In the rows, zero is written as 128.
One hidden turn or mirror swaps the rows below in pairs. Which row is each named row swapped with?
The rows were stretched afterwards, more along some directions than others.
j515: [104 122 111 138 130 121 144 129 144 129 126 140 123 132 120 114 102 117]
j159: [143 115 123 114 158 159 144 130 137 102 141 134 137 129 111 111 145 131]
j403: [108 131 127 142 125 122 140 120 147 126 119 147 139 135 124 134 106 110]
j546: [136 120 131 120 166 163 135 127 139 102 146 133 133 130  98 121 132 134]
j126: [140 110 128 109 160 168 134 128 152 117 131 140 140 143 113 127 145 127]
j359: [139 103 102 127 103 157 133 123 111 102 132 102 116 128 114 117 141 120]
j157: [138  97 119 124 107 155 127 127 116 103 124 104 111 128 107 127 137 127]
j5: [ 97 130 132 146 140 126 128 120 141 121 126 164 135 130 100 119  97 110]
j309: [ 97 138 115 153 106 105 139 139 107 107 100 133 112 150 149 115 115 133]
j82: [ 87 162 108 140 106 131 132 122 108 131 108 153 135 165 130  99 141 119]
j590: [105 112 114 147  75 125 138 128 126 127 105 105 104 139 127 140 117 110]
j909: [105 152 113 145 110 110 122 139 111 127 100 126 101 142 170 106 128 151]
j350: [145 102 146 130 115 138 151 124 123  89 123 128 103 150 147 129 134 130]
j976: [142 112  94 128  98 142 129 132 106 119 134 110 113 123 123 110 147 122]
j706: [ 98 134 125 155 131 118 136 124 138 124 118 153 130 134 107 121  95 110]
j395: [131 124 137 116 119 163 149  96 130 115 140 158 144 176 117 123 157 103]
j615: [108 125 122 144  73 144 141 122 134 136 113 124 126 157 126 148 140  95]
j390: [143  99 141 127 126 143 155 117 121  84 132 146 124 160 127 123 143 121]
j396: [126 118 109 130 101 149 126 126 107 110 138 116 118 126 102 113 131 123]
j415: [113 111 115 148  75 139 141 117 129 126 108 119 126 152 129 143 134  94]
j670: [ 80 169 138 145 115 122 130 126 104 105 111 143 126 128 114 120 108 136]
j797: [ 99 126 126 146 111 129 134 123 150 141 120 160 134 149 117 123 109 104]
j81: [ 93 132 115 144 122 128 125 124 141 133 123 131 113 117 106 124  86 124]
j770: [124 113 144 122 108 141 144 128 136 111 124 139 103 155 116 121 135 121]
j237: [127 128 119 116 165 164 138 135 143 109 144 122 118 125 113 120 134 136]
j836: [123 121 115 136  77 138 133 124 134 143 118 115 128 148 142 155 147 102]
j806: [131 112 134 114 150 181 131 125 152 117 134 135 131 137  99 130 146 128]
j633: [ 93 138 116 145 133 123 133 119 139 118 130 149 129 128  99 119  85 117]
j168: [134 123 113 112 145 170 132 137 143 122 140 122 122 137 120 116 143 138]
j569: [ 84 149 122 159  99 115 133 144 106 107 108 118  96 145 144 114 105 146]
j676: [130 104 154 145 108 144 144 116 121  89 121 156 117 165 120 123 128 116]
j119: [150 111 140 124 121 140 142 114 131 110 126 141 111 157 156 122 150 130]
j218: [138 108 138 111 119 146 157 118 137 107 128 146 131 160 127 115 154  94]
j717: [ 80 151 133 137 102 112 116 142 124 127 111 127 104 137 123 122 102 144]
j746: [125 118 134 119 157 174 146 121 150 105 137 157 147 153  92 121 151 116]
j897: [ 94 140 129 154 105 104 130 144 106 105  98 129 104 139 153 112 111 146]
j675: [117 132 163 125 125 154 154 107 124  90 135 158 137 148 101 131 138 116]
j475: [ 91 152 120 122 118 117 128 138 123 122 121 121 126 134 136 112 119 127]
j123: [137 105 104 131 106 157 136 125 107 107 137 105 112 130 117 113 146 125]
j456: [118 118 113 151  79 136 129 119 123 133 103 118 120 148 136 147 129 102]
j866: [ 80 161 128 151 119 117 127 143 109 102 117 118 101 127 108 107 109 135]
j642: [116 125 161 141 122 131 130 109 126  90 136 146 117 135  88 130 102 108]

j309 swaps with j390
j866 swaps with j642
j350 swaps with j897
j168 swaps with j797

